In the data rows, the value 128 means zero.
Here are some numbered points:
[187 192 124 210 191 131 186 136 177  90 170  54  69 175  52 100 112 125 172 164 142  72] 0
[117 155 173 157 178 155 167 119 146 104 164  86 102 134 104  95  88 101 173  94 178  72] 1
[146 111  57  82 117  85 130 166 146  85  78 153 116 110 122 138 206 139 127 193  99 161] 2
[114 104 110 147  81  86 107 160 193  74  97 120 136 151 139  75 182 187 123 122  68 178] 3
[121 120 225  89  94 204  82 119  20 167 108 173 167  90 155 141  73 146  31  85 135 132] 4
[200 209 150 190 191 148 186 122 176 100 192  61  62 187  31 110 113 119 187 171 139  79] 5
[ 81  87  99 146  63  61  72  81 111  75 129 153 155  99 175 147 106 123  70  76 142 160] 6
[102  81  96 110  74  81  63 132  81 158  51 170 152  82 137 155 158 187  49  96 110 191] 7
[169 121  36  70 107  82 130 199 126  97 106 145 111 124 113 125 230 153 147 213  75 183] 8
[214 205 131 154 220 156 202 145 186  75 164  61  78 170  49 100 147 107 188 160 164  81] 9
[121  97  91 114  85 120  62 140  53 204  59 181 171  65 123 142 154 201  38 105  79 195] 10
[ 65  88 106 160  71  63 100  78 125 134 150 140 153 137 180 167 110  87 138 107 122 138] 11
[236 195 132 166 190 141 192 166 190  47 175  46  60 194  43  81 154 147 182 187 122  92] 12
[ 93  84  94 123  87  99  75  86 100 169  91 163 175  87 173 152 105 134  69  87 107 167] 13
[ 96 111 102 117 134  87 140  87 149 177 150 142 133 114 155 178 132  67 183 151 133 116] 14
[ 86 143 155 127 151 134 156 108  81 149 165 124  96 125 139 193  88  76 168 124 199  65] 15
New points follow, each followed by the numbers of its two nearest points above, smallest number first.
[157 107 119  71  92 118  88 154 117 107 103 183 126  82 113 139 188 161 114 177  78 197] --> 2 8
[180 158 144 107 147 138 157 188 106 107 167 121  95 121  86 139 142 135 135 185 141  91] --> 1 9
[ 80 104 220 122  94 144 120 105  49 113 169 140 120 130 158 162  72 103 123 103 175  90] --> 4 15
[ 91 147 166 143 186 148 170 108 147 112 149  83 100 140 130 117  87  84 186  83 189  74] --> 1 15
[ 88  99  92 126 129 150  99  74 130 255  79 162 206 106 180 154  89 107  83 105 106 151] --> 11 13
[116  97 106  99 102 136  75  97 103 169  97 185 172  87 154 144 117 114  91 109  93 180] --> 7 13
[132 145 153 120 102 162 123 173  84 155 147 138 129 120 121 131 119 153  98 148 123 114] --> 4 15
[137 100 121 116  90 148 102 171 145 137  63 151 162 121 124  63 185 210 102 117  51 195] --> 3 7
